In the rows, 128 means zero.
One turn moves every row onto another: examples first, then more rows asked:
z212: [140 100 106 130 132 136 123 120 144 135 118 126 126 149 114 118 126 114
 144 112 151  94 120 136 105 113 114 146 115 125 133  98 161 144 120 156
 115 136  80 129 138 140]
z774: [126 120 113 123 152 128 124 104 127 125 138 116 135 123 130  96 116 111
 129 125 154 117 139 149 116 119 130 155 115 123 145 152 128 131 148 148
  99 141  94 107 109 121]
z656: [137  97 106 131 136 133 126 115 145 136 119 125 127 151 109 121 127 116
 142 108 159  96 120 143 108 108 109 140 116 127 140 105 145 137 119 161
 126 137  82 126 141 134]
z115: [107 107 122 120 129 143 126 132 130 129 138 128 132 128 108 125 121 133
 121 121 138 102 145 143 106  95 103 109 135 118 155 126 141 142 135 130
  92 149 118 130 119 112]
z542: [136 105 128 147 152 144 131 119 151 143 125 109 129 135 111 113 111 104
 128 152 115 107 148 145 119 129 119 130 136 146 140 146 143 115 124 155
  85 111 102 131 118 136]
z665: [130 106 109 129 127 135 131 144 137 112 134 102 147  96 111 131 130 123
 124 118 106 108 144 146 122 120 121 132 131 107 132 141 137 151 145 163
 103 135  98 119 111 107]
z551: [138  98  99 122 156 138 111 107 127 132 156 112 148 129 101 109 120 116
 109 114 120 108 154 159 120 105  97 128 137 111 134 136 153 145 150 160
 110 123  91 146 141 127]
z933: [137 116 116 141 136 130 117 109 132 125 109 117 155 118 118 113 158 105
 140 115 119 108 142 140 125 107 121 136 145 119 150 131 128 130 120 142
 116 143  87 133  92 117]
z381: [131 123 120 141 125 147 131 130 127 120 144 149 130 114 104 109 137 107
 150 123 137  79 129 154 126 110 133 122 146 129 116 131 125 138 136 137
  86 115 104 119 100 130]
z22: [137 125  98 127 152 150 129 118 121 126 144 129 149 124 100 121 111  96
 125 116 145  93 127 154 112  88 111 147 126 110 130 158 120 155 142 134
 103 132  92 125 116 125]
z608: [143  88 104 129 132 123 132 126 122 117 124 120 154 138  98 120 117 128
 133 122 137  89 129 110 114 114  95 135 144 142 143 161 155 133 144 145
 114 133  86 129 117 149]
z849: [131 125 113 142 120 144 126 125 123 123 142 149 142 122 104 102 118 105
 143 127 137  76 133 149 135 105 124 126 148 134 121 123 120 134 136 145
  88 116 105 115 101 131]
z63: [145  84 116 121 151 121 133 105 116 135 142 113 149 129 118 112 127 120
 136 151 109 128 114 135 117  94 133 140 123 122 142 151 142 153 139 158
  89 119 103 115 111 149]
z214: [150 110 111 130 132 125 130 123 122 130 142 133 141 121 114 107 122  90
 128 100 142 116 140 122 129 120 120 136 145 139 120 137 139 162 136 171
  87 139  75 134 106 147]
z105: [134  89 128 113 120 131 128 109 132 151 129 123 136 139 110  98 126 123
 134 117 132 118 145 133 138  98 120 120 124 117 159 120 123 146 129 175
 109 121 120 129 103 118]
z161: [140  78 119 126 143 121 128 105 122 131 142 114 139 126 116 115 128 116
 133 143 110 128 115 138 109  96 139 152 122 113 138 156 140 148 140 154
  82 117  92 117 126 148]
z183: [128 119 114 111 151 146 132 126 120 134 130 133 132 130 111 124 111 101
 125 121 127 108 117 139 132 125 111 141 144 126 136 144 149 151 128 181
 107 107 123 142 134 117]
z989: [119 102  98 108 116 131 131 129 124 140 146 142 168 131 111  99 119 114
 115 111 123 107 133 130 126 113 111 140 123 114 135 143 127 136 133 128
 104 116  99 123 139 128]
z589: [141 101 117 113 131 137 126 131 116 125 132 112 142 130  98 101 129 131
 131 125 126  87 136 134 146 109 121 120 122 152 119 128 147 131 145 166
 124 126  84 163 125 131]
z441: [145  92 131 145 156 146 153 124 110 133 145 126 140 119  96 146 126 112
 138 150 117 114 128 131 128  96 114 125 127 134 117 134 151 138 138 161
 103 126  81 135 114 124]
z749: [143  82 119 128 153 119 125 109 116 129 144 110 135 129 107 117 128 115
 135 146 110 124 108 140 110 100 139 147 113 116 136 146 140 147 134 154
  88 118  95 106 116 144]
z465: [132  98 123 132 141 131 127 115 140 134 126 134 121 121 111 118 134  95
 129 108 152 100 136 139 123 103 112 136 129 142 143 123 161 156 165 186
  97 108  99 136 122 148]
z944: [125  82 140 133 131 155 126 125 134 134 126  98 145 150 115 132 110 118
 127 104 122 108 118 145 113 104 131 137 122 132 146 137 136 123 128 126
  90 113  94 129 125 112]
z218: [139 103 111 123 140 130 125 123 144 135 122 119 124 148 115 123 126 113
 142 112 157  97 123 146 106 100 101 143 126 117 134 105 156 141 122 158
 128 139  80 133 134 138]
z748: [115  89 129 122 129 135 134  98 132 145 146 125 123 134 123 101 139 117
 116 133 133 123 122 130 108 102 116 113 112 125 125 126 136 143 118 131
  96 126  92 125  97 134]
z59: [107 105 105 132 133 135 140 128 129 127 143 118 137 126  95 124 123 124
  98 141 119 120 146 130 137  86 134 134 122 131 142 151 139 149 151 170
 103 123  83 134 117 127]
z685: [132 101 101 126 138 134 119 121 149 137 112 127 131 146 122 119 122 110
 140 109 149 107 123 143 100 116 108 141 127 123 138 107 156 146 120 160
 129 131  84 127 138 136]
z915: [139 100 115 124 138 137 132 113 132 137 113 117 132 122 107 132 120 141
 103  99 132 111 125 148 118 106  95 142 113 138 145 129 143 153 133 144
 110 113  87 124 116  99]
z356: [141 107 116 110 128 137 119 119 139 135 133 112 146 124 117 126 142 128
 122 104 133  99 131 147  95 110 117 133 138 116 133 142 170 133 138 148
  97 118  53 113 127 129]
z398: [144 112 123 120 129 128 125 110 133 137 118 131 122 131  99 120 113  98
 130 133 138 121 118 119 108 122 107 122 100 145 126 124 130 131 139 143
 108 132 112 130 107 145]
z143: [147  89  98 135 136 124 121 133 140 120 115 115 151 129  81 136 129 118
 135 125 120 121 112 130 106 108 101 134 127 126 156 134 139 131 132 152
 101 124 106 154 111 142]
z954: [137  98 116 145 147 142 124 127 123 132 130 121 157 151 112 102 139 115
 124 100 123  91 152 154 120 124 113 139 152 135 123 126 141 138 106 153
  95 142  88 142 109 123]
z828: [136 104 104 126 142 126 127 127 147 141 121 118 131 149 125 120 120 123
 146 119 155  98 124 143 104 107 113 138 123 123 145 117 160 140 112 160
 121 136  81 127 145 129]
z690: [141 120 112 143 117 137 124 131 123 115 143 146 133 123 107 110 129 105
 150 130 143  78 132 156 135 101 135 132 141 128 114 132 128 136 138 151
  87 119  99 118  96 127]
z110: [134 119 114 142 112 145 120 130 117 117 134 146 135 122 102 114 134 112
 148 128 142  80 130 146 128 117 124 127 147 128 119 123 124 130 136 140
 100 103 108 118  99 129]
z913: [129 116 112 124 126 140 138 143 138 117 131 106 143  99 105 133 143 125
 133 122 103 100 145 155 123 106 111 134 132 104 136 147 147 153 144 164
  94 125  89 122 114 117]
z742: [121 108 131 146 126 153 108 111 133 110 115 105 127 137  97 114 128 112
 150 122 144  97 142 146 136  88 128 115 122 126 138 126 128 127 148 132
  94 121  95 125 125 126]
z148: [148  81 124 131 143 126 129 100 118 135 144 116 151 129 106 113 128 107
 137 143  94 122 120 140 125  95 135 146 128 117 139 146 144 148 138 160
  85 125  97 115 120 149]
z721: [134  92 121 116 138 143 134 119 118 126 139 114 139 131  89 108 135 122
 133 127 129  81 136 127 141  97 121 119 128 144 122 117 155 121 138 165
 129 116  82 156 122 128]
z865: [128  98 119 129 144 123 128 124 133 118 130 123 131 128 122  93 124 124
 123 154 117  78 141 139 118 116 130 126 136 121 152 148 150 111 156 148
  92 125 111 131 110 121]
z127: [141  77 121 132 144 123 134  97 116 131 149 108 149 133 112 117 128 108
 137 143 110 120 117 137 107  95 134 141 113 118 141 148 142 145 144 160
  83 112  94 118 121 150]
z812: [128  93 140 124 125 153 128 125 126 132 125  98 146 140 108 124 102 119
 115 106 119 114 118 144 112 112 135 142 120 143 152 125 141 114 125 139
  88 123  98 134 121 117]
z418: [143 129 122 138 123 141 130 126 118 117 142 149 132 118 108 116 132 107
 139 130 137  74 135 147 134 106 128 126 144 125 111 128 126 139 131 149
  88 113 106 120  98 133]
z632: [131 101 120 112 126 172  95 115 131 127 131 129 134 122 116 119 129 104
 106 114 125  83 143 127 136  98 125 121 128 147 125 132 135 141 131 147
  95 120  98 142 118 118]
z117: [136 100 128 134 136 142 128 117 109 140 140 136 146 135 104 123 141 112
 118 118 124 122 123 142 115 106 127 111 140 146 151 127 141 142 154 152
  92  97 104 164 112 117]

z812 turns into z665
z849 turns into z685
z989 turns into z183
Where do these go?
z356 turns into z441
z690 turns into z212
z161 turns into z418
z381 turns into z218
z110 turns into z828
z944 turns into z913
z954 turns into z143
z117 turns into z115
z774 turns into z214
z915 turns into z59
z933 turns into z608
z465 turns into z748

One turn moves every row onto another: examples first, then more rows asked:
z725: [ 97 128 117 133 112 136 135 124 124 135 119 140]
z569: [101 146 129 130 121 128 119 119 125 129 124 147]
z592: [134 112 139 141 124 126 115 111 121 128 139 111]
z727: [116 112 122 138 131 142 118 129 135 134 101 123]
z978: [136 138 128 129 152 127 146 146 130 127 108 126]
z454: [ 86 125 129 123 136 126 128 128 130 132 122 129]
z576: [103 127 111 122 116 121 126 134 133 140 120 145]
z203: [140 142 133 138 128 114 111 129 136 127 142 145]
z260: [158 135 125 130 130 118 116 125 123 136 121 129]
z941: [ 99 131 123 118 116 121 138 131 126 129 111 139]
z158: [156 135 137 129 127 124 139 132 137 132 152 126]
z859: [162 124 131 125 141 129 120 135 130 132 129 134]
z181: [114 122 124 124 108 138 151 145 130 134 136 114]
z757: [129 152 135 118 144 120 133 133 122 120 147 140]
z777: [149 128 136 127 138 130 154 138 135 133 140 115]
z496: [142 122 142 135 129 132 143 127 135 131 156 112]
z768: [140 113 128 130 146 128 136 131 121 135 113 103]
z266: [145 110 145 126 148 135 134 132 125 124 125 112]
z207: [104 142 113 124 139 133 129 135 130 141 111 143]
z71: [147 116 146 139 131 137 117 118 125 124 143 125]
z509: [114 131 129 129 148 130 127 131 128 127 164 130]
z916: [129 131 131 130 123 130 116 127 130 126  93 135]
z366: [117 115 133 130 119 120 103 125 138 128 113 130]
z123: [130 139 120 117 105 130 147 147 130 137 127 128]
z677: [120 130 126 124  94 128 134 136 132 134 146 127]
z534: [121 143 124 128 155 144 149 135 119 126 141 125]
z354: [110 113 139 150 141 139 132 124 131 120 142 114]

z859 turns into z71
z677 turns into z181
Where do these go?
z757 turns into z509
z454 turns into z207
z916 turns into z366
z978 turns into z203
z592 turns into z768
z725 turns into z941
z496 turns into z777

